Each path is a new rotation, seen through one point. The rows after it are directions, each followed by how far the rotation turns it, in degrees a step (0 if it stays put).
Each turn is a multiple of 5 degrees from 10 to 175, or 0.
Each row of a path follows its step; steps can be skipped.

step 0: 16 29 -12 -17 -12 5 -12 10 -14 -36 -24 -24 -33 -15 -40 14 24 -26 20 8 3
 -6 15 7 -29 6 -3 -42 12 24 -20 -4 49 -5 -9 14 -15 2 -30 19 29 -72 -31
 26 -31 6 -1 -34 12 38 3 20 -6 -39 7 10
step 1: 15 -32 10 -11 14 37 -65 -10 -16 23 23 -15 -10 -15 -20 40 -38 11 -27 -8 4
 -6 13 -25 28 -18 32 -34 -41 -16 -42 1 2 18 -13 29 1 -10 4 31 15 -31 1
 16 36 -11 -2 -20 -8 1 -21 39 25 -1 24 17
step 2: 27 -25 1 -4 29 23 -16 -26 19 5 -35 -3 1 9 -18 -24 35 70 7 -38 -6 -9 -7
 12 -9 12 -18 24 -30 -17 1 21 -6 -2 -34 29 20 -3 -29 4 37 -44 29 -1 23
 12 33 -9 28 -18 38 -5 32 16 -19 17
step 3: -7 -7 -29 -15 -1 16 21 -12 -15 -39 39 -25 -49 32 -6 -15 -15 -5 -8 -34
 -15 -1 3 -11 -51 34 4 11 32 5 -15 35 -49 21 -2 49 10 -12 11 -5 51 3 1 1
 11 -31 18 -18 -19 -4 9 -15 -26 10 14 43
step 4: 36 -39 -23 -17 -10 14 8 -9 24 -8 17 -26 18 -42 2 -51 -9 -10 -4 -11 12 2
 43 -34 0 16 42 17 19 -20 11 40 -13 6 -35 -40 -36 -7 15 -10 -11 -28 -32
 10 27 2 25 24 -13 -10 14 -15 -11 -46 26 9
step 5: 0 24 35 -49 9 16 6 11 -47 -9 -3 -8 9 -51 -40 -16 36 -20 16 -8 -14 1 46
 -5 6 10 -21 40 22 -1 24 -28 -4 12 -9 -21 -20 -45 10 24 37 23 -20 -20 20
 36 19 -19 1 -7 -1 24 27 14 10 21
step 6: -2 0 74 -21 35 -22 13 8 14 9 44 -16 -20 -13 -14 20 27 18 -6 21 52 10 18
 -48 -42 -34 -20 -20 -22 -27 -16 29 -22 7 9 8 4 -12 7 -13 40 17 -36 -21
 2 -5 10 29 -1 -6 -15 0 24 -5 -9 -20
step 7: 23 7 35 -7 26 -37 -6 -39 -29 1 -39 12 -10 -12 -11 -46 15 0 -46 27 12 0
 -9 -15 -42 25 22 10 6 -34 1 5 40 -11 -13 42 -11 30 -36 -7 14 12 8 -4
 -37 3 32 2 5 25 10 18 -14 -23 43 -24
step 8: 10 3 8 -11 -39 14 -39 -1 -20 -3 22 -6 -42 -16 15 -6 20 -31 -5 15 -46 31
 -33 -18 -42 -14 -3 -43 -14 -5 42 -30 15 43 5 25 -24 -26 -12 -24 26 -49
 6 32 -10 1 10 -18 -22 -12 -12 -1 13 -12 34 -15
step 9: 5 -27 17 -14 -32 10 -16 32 26 24 -33 -3 -39 -31 16 -10 24 31 -8 -25 9 -4
 33 6 50 -3 23 -38 -1 -27 -12 5 -22 -2 -16 36 22 -28 -36 3 -17 -16 12 8
 22 -9 51 8 -50 -1 -30 31 11 -4 11 -6
step 10: 2 0 -38 -32 -7 7 -36 18 25 2 -55 6 -14 2 -6 31 54 50 -21 0 -18 3 9 5 -39
 15 2 41 22 20 32 22 -28 26 0 34 4 14 3 23 49 7 -9 16 37 -4 -5 10 3 29
 12 33 5 10 -20 -13
step 11: 13 -4 -38 6 12 0 7 50 2 -12 1 -37 -7 -22 -38 2 -69 19 4 -34 9 9 14 5 -44
 0 -20 -2 -10 -33 0 32 -1 36 34 27 -21 13 -7 -13 31 -14 -43 -3 2 -8 15
 -6 -29 -10 6 17 -49 -17 -11 -11
Directions:
-3 1 5 -5 -4 -5 4 5 4 0 11 -11 -2 9 12 6 -13 -3 0 1 -4 4 5 -7 -6 -7 -3
 -12 -3 5 -6 4 -3 -3 12 3 1 7 -1 1 -2 2 -5 -3 13 6 6 -12 -3 -13 -1 5 -1
 -3 5 0
140
-2 -4 -9 -4 -7 5 -3 -11 8 7 1 -2 0 1 -4 4 -6 -7 8 -12 5 4 0 -2 2 7 1 3
 -12 6 -11 -1 8 -8 6 0 8 -2 4 5 2 -8 -4 -4 -3 -5 -2 -5 18 6 2 3 -6 0 -5
 10
25
-7 7 2 0 -2 -5 -11 0 -6 12 7 0 3 2 -1 -6 -2 18 -1 1 12 5 -6 5 -3 -3 -11
 7 5 2 -2 14 -8 -1 6 7 2 8 0 3 4 3 2 -6 0 -4 7 1 6 6 6 -2 5 10 -6 -5
90
2 -3 -4 2 6 -7 -5 -10 18 -1 4 4 1 -14 0 -6 -11 1 7 -1 -10 -6 3 1 3 -10
 -7 -9 -1 -13 -6 5 -6 -3 2 11 -10 -7 6 -2 -6 4 2 -3 -2 -4 -1 9 2 3 -5 -1
 0 -3 -3 -2
145
1 7 9 -4 13 -3 1 3 -6 -6 9 11 5 -1 -7 11 0 2 4 7 10 0 -5 -4 -6 2 -1 -6
 -4 2 -8 -1 11 1 4 -7 -16 -5 -3 -2 -10 2 -5 1 -2 7 8 2 7 10 4 9 -3 -2 -2
 3
55
7 5 -5 -2 6 4 0 6 -2 -5 1 1 1 7 0 -15 8 -6 5 -1 -3 -7 -3 2 4 -4 -24 1 -9
 11 10 -7 1 0 3 7 -3 4 2 -3 6 4 -4 9 8 -6 2 -2 8 4 -3 4 -1 -4 5 0
135

step 0: -19 -23 -22 -18 15 -20 18 -18 -39 -6 23 -20 24 8 -13 -20 -49 0 19 0 -4 1
 -18 9 9 -36 17 41 22 -24 -31 11 -8 -22 -7 -8 -30 18 -39 3 -14 21 11 -38
 7 -10 8 17 -37 8 -19 -17 28 9 -34 12
step 1: -13 -8 1 -22 11 -21 1 -13 7 -37 -23 -28 4 1 14 -14 4 -2 9 1 38 -5 -16 19
 21 -4 9 47 -14 -21 -2 -92 12 -18 2 -42 -7 16 -10 -6 -25 -11 29 1 -17 0
 11 17 -26 1 4 16 -23 18 -18 5
step 2: -47 -19 13 -18 -13 -35 9 -41 -3 -19 20 -27 34 18 2 -15 0 -8 51 -5 -25 15
 -11 -2 4 32 8 -4 -16 1 -4 -10 15 42 -5 -12 -30 44 -36 0 13 -22 22 -3
 -13 -4 16 7 -19 -23 1 -7 -6 13 -2 -47
step 3: 49 -20 14 -26 32 -1 33 5 -27 4 25 -17 12 61 38 11 -18 -5 15 -14 -19 0
 -32 -6 6 15 20 -12 -10 -1 4 -36 25 -8 5 4 -21 3 -26 2 -22 11 17 14 -43
 -12 15 12 -12 -26 -36 -12 -32 19 5 4
step 4: 17 -13 -10 11 -20 -23 36 -7 -46 18 10 -3 34 15 -7 10 -16 -9 27 10 0 -3
 32 14 29 -14 33 42 35 -53 -32 -19 14 -4 8 15 -38 43 -13 8 6 3 -1 15 -35
 11 -8 12 -10 -6 10 -20 12 14 -14 -4
step 5: -15 -8 -8 -26 15 -36 46 -26 -35 8 -4 -10 14 17 16 -28 20 -11 31 6 14 -37
 -2 3 1 -41 -1 24 -6 -4 4 -49 -16 -15 -25 -24 -27 -19 -4 16 -20 -17 41
 -11 -6 -14 18 27 6 30 -18 1 19 36 3 8
step 6: -29 -17 2 17 15 -23 -23 -45 -14 -13 -10 -55 -10 29 6 -30 -1 -23 30 2 -11
 -20 -20 46 -8 5 31 30 -9 7 -24 -19 1 35 -5 0 -9 35 -6 -7 -1 -4 16 -11
 -39 -5 -26 31 -2 -27 20 4 -13 26 -1 5
step 7: -17 -3 0 9 24 -22 28 9 -34 -20 -27 -27 24 44 2 -16 0 8 52 -18 -13 -1 -39
 -23 5 -2 6 -32 -17 -9 -19 -51 20 -4 2 16 3 -8 -40 1 6 -12 28 23 -33 19
 1 -2 -19 -25 -18 -16 9 -26 10 -14
step 8: 4 1 20 -44 33 -35 21 -8 -46 19 49 -23 3 5 4 -11 -35 -13 19 0 3 14 -32 9
 29 -2 27 31 27 -17 -25 -23 9 5 -7 35 -18 16 -29 -6 4 18 -33 16 -28 9 -9
 4 -23 26 2 1 -3 0 17 -14
step 9: -7 -31 5 -35 -9 12 16 -19 -39 18 -20 -6 -1 15 1 -5 -1 -14 27 -12 6 8 -4
 -24 30 -45 14 45 15 -26 -28 -47 7 -29 -22 -32 -8 15 -16 43 -6 2 32 6 6
 7 9 42 15 -25 6 13 -16 -4 15 -7
step 10: -57 4 -17 -6 -5 -28 -7 -26 12 27 46 -27 21 11 1 -25 -15 -13 55 1 24 1 5
 21 1 20 22 4 8 -6 -13 -29 12 0 -35 -2 -5 -12 9 12 -7 -33 21 15 -34 -11
 -8 50 -7 -18 -7 -2 -9 39 -7 -2
step 11: 3 -36 -2 -17 -6 -8 8 0 -27 -11 -49 -22 11 36 24 -2 -54 1 58 -20 -26 -22
 -28 14 29 26 4 -18 -8 30 -16 -27 2 -5 -18 10 -8 2 -40 21 -4 -8 7 -18
 -16 -12 -20 12 5 -12 3 -19 -3 31 -4 6
Directions:
8 -8 -3 -15 3 1 6 0 1 -2 -16 -1 -8 12 5 -4 9 3 -1 2 -1 -2 1 -3 3 2 -3
 -11 -5 -2 10 -7 10 -17 -4 -4 6 -1 0 6 -3 -2 7 1 3 3 -5 -4 8 8 -4 4 0 -7
 -6 2
175
0 7 8 -8 -1 -4 -8 -2 6 1 -2 -5 3 -4 -11 -6 -2 -8 -4 -5 -2 6 -9 6 4 -12
 -6 0 5 10 -2 -1 -2 -10 7 11 11 -3 -1 12 5 2 3 10 0 1 -7 13 -3 -3 -3 2
 10 -6 0 -2
35
16 -11 8 1 -4 1 3 3 12 0 3 -4 -1 -8 -5 0 4 -5 13 -2 1 -6 10 -5 7 7 -9 0
 0 2 -3 7 1 -3 10 2 -2 0 2 5 5 -4 2 -4 -11 -3 9 7 5 5 -5 -5 -6 12 -4 -1
45
-11 0 2 8 -13 10 1 -11 -3 -10 4 -4 -5 4 -2 1 2 -6 -3 8 9 -6 -8 8 8 3 -8
 -3 5 -10 0 2 -6 -5 -4 -6 -6 -10 4 8 1 -1 3 -1 -1 -7 4 3 -2 4 3 14 0 1
 -9 6
80
-9 0 6 -5 -1 5 -8 1 6 -4 -1 3 -4 -9 5 2 -16 2 14 -2 9 -5 -2 -4 5 -7 4 -6
 2 -4 -5 7 14 -5 -14 -1 16 -6 -2 -2 -1 -1 -11 -4 6 1 2 2 4 -1 3 -5 -6 0
 2 2
25
-1 2 -4 0 -12 2 -3 11 -1 9 0 -18 -1 10 -6 -4 -7 0 2 -1 -6 8 3 1 -8 0 2
 -5 -3 -7 1 7 2 -2 1 7 2 -5 6 -6 -14 -3 4 -9 -9 -7 7 2 -2 -10 -5 -3 -1
 -12 0 9
100

step 0: -5 4 -16 -10 43 -48 7 51 -16 -13 36 18 1 5 11 12 18 -31 -40 -36 24 24 19
 24 -26 3 -11 -6 -18 -44 -29 15 -7 -1 38 -20 -2 12 17 4 33 -14 -14 11 14
 17 -2 5 17 13 -28 26 10 -1 8 24
step 1: -32 -14 22 -10 15 -1 7 22 9 -13 -1 8 -8 -4 -11 -3 -5 6 -40 18 13 -19 30
 -5 12 39 15 -14 15 4 -22 17 -3 16 27 -28 -24 21 -27 43 -29 -6 -34 28 2
 10 -5 32 -23 -42 -18 -13 57 -43 -7 -8
step 2: -62 17 3 -18 -9 12 -24 28 -14 5 -5 22 -11 -47 -22 18 13 32 12 17 25 -12
 16 -9 12 6 -11 -28 -20 1 -19 3 26 -14 -25 24 -29 -15 -6 23 -26 -9 -23
 -9 27 -44 -22 17 11 -24 8 -25 -23 31 26 21
step 3: -28 13 29 14 -46 11 -17 -17 -2 3 -18 -3 0 0 1 -12 42 22 0 -14 43 2 18
 -27 -6 29 -9 -1 -35 -9 -3 27 36 -2 -7 -1 5 31 39 -45 -45 -24 -1 -9 -22
 -22 -2 -14 0 35 6 24 -23 -36 -6 -7
step 4: -18 43 -3 15 -2 16 14 12 28 -29 0 34 10 -16 44 -9 -4 12 2 -1 -24 -14 3 0
 8 -12 16 11 -30 7 32 -11 14 15 18 39 -6 0 50 -21 -36 35 44 22 -2 16 41
 37 2 1 14 27 3 -22 0 -1
step 5: 9 -21 -7 -17 5 -3 -1 40 -31 -14 9 5 -42 37 -29 -32 2 -16 -17 -5 -38 2 9
 -18 0 -58 27 -28 0 6 -5 12 5 8 -13 20 46 -20 34 -13 -22 9 31 35 -27 15
 -13 20 -22 -11 18 3 -18 12 16 -8
step 6: 68 -5 -7 -16 9 2 -26 14 -4 -2 25 20 -21 2 -12 8 -8 10 43 1 -8 11 6 -13 3
 -10 7 -29 -7 -21 16 15 -6 -24 -30 -29 14 15 -39 6 -36 -13 34 -22 26 43
 -25 4 9 -17 31 22 20 -40 8 -12
step 7: 9 13 -13 11 -3 -22 15 0 -34 28 16 13 37 12 5 14 1 8 26 9 3 34 8 16 -25
 -10 -1 -14 -36 19 -47 16 15 24 45 10 16 -18 -25 -4 16 6 12 -2 60 3 -42
 -4 15 -14 28 19 15 -10 -47 23
step 8: -28 -1 0 -4 -21 -10 -24 19 -3 -19 -22 3 -2 14 -10 4 -39 -12 -24 -24 18
 -1 4 5 -39 -2 2 48 -30 -53 -37 9 11 -10 54 -5 5 34 -42 -8 8 -23 0 20 27
 33 8 12 -23 -2 -15 -20 10 17 -15 -3
step 9: -10 5 22 -24 16 -22 10 17 40 -23 24 18 -15 -31 -12 21 22 43 -4 -2 43 6
 -20 -4 -32 16 16 0 4 -19 -13 -22 6 -9 19 17 1 13 4 19 -3 25 -16 8 -23
 -14 -36 35 -34 -1 -4 -30 65 23 9 -18
step 10: -22 22 -14 -11 -7 -12 9 11 -29 -6 1 -4 -11 -41 19 16 36 10 -3 46 0 11 0
 6 -28 -10 -44 -25 20 -19 -30 44 5 -16 -4 6 0 18 21 9 -46 -37 -37 -6 -47
 -28 18 23 17 -24 -7 -4 2 10 -8 -7
step 11: -6 19 31 -14 5 -2 -16 14 15 -3 7 -15 0 -5 7 32 8 -4 -1 -29 -14 -25 47
 -26 0 26 -28 -62 -21 -18 12 -7 32 -7 8 4 -14 10 65 -24 -13 -12 -37 5 24
 10 32 -2 21 -8 -19 16 -4 -35 -4 5
Directions:
-13 5 -2 8 9 5 7 0 1 5 -1 -3 -1 3 -4 -4 -6 7 0 4 -8 2 -4 5 -5 -6 5 -12 9
 2 -3 3 3 -7 5 12 -3 8 3 8 1 -11 4 -6 5 7 1 1 -6 -1 -3 -4 -18 5 -7 4
130
1 -16 5 -3 -8 -10 15 -1 -8 8 -5 -9 -6 4 2 -6 11 -1 -8 2 -2 6 -1 1 -4 8
 10 2 -6 8 -7 -6 10 2 -4 2 0 -6 0 2 -2 -12 3 3 -8 1 -4 -1 -1 -1 -3 8 2 2
 -6 -2
160
1 6 6 -2 5 -2 -8 5 0 -4 -4 -11 -10 -2 -11 0 3 -6 0 10 1 6 4 3 10 -4 19
 -3 6 -3 0 -5 1 -4 -3 1 3 -3 -12 7 -3 6 4 -2 -6 -8 0 10 -3 2 1 -12 3 4 6
 -10
95
-7 -4 -14 -6 -8 -8 -2 1 -4 -7 -1 -2 -1 -9 8 -1 -5 1 0 6 -1 3 -6 -1 -2 0
 -4 5 0 -5 0 1 -3 -7 -4 -8 -10 -4 -9 7 -9 -8 16 -3 2 7 21 1 2 3 4 -2 -1
 -2 6 3
170
2 5 11 11 1 -3 6 6 -7 7 -5 0 -3 4 8 2 -8 -11 -5 -7 1 -3 -3 -4 3 9 3 0 10
 -1 1 0 1 -3 15 1 5 -8 1 -7 -5 4 1 11 13 -4 16 8 -1 1 -3 -1 2 -1 -3 6
100
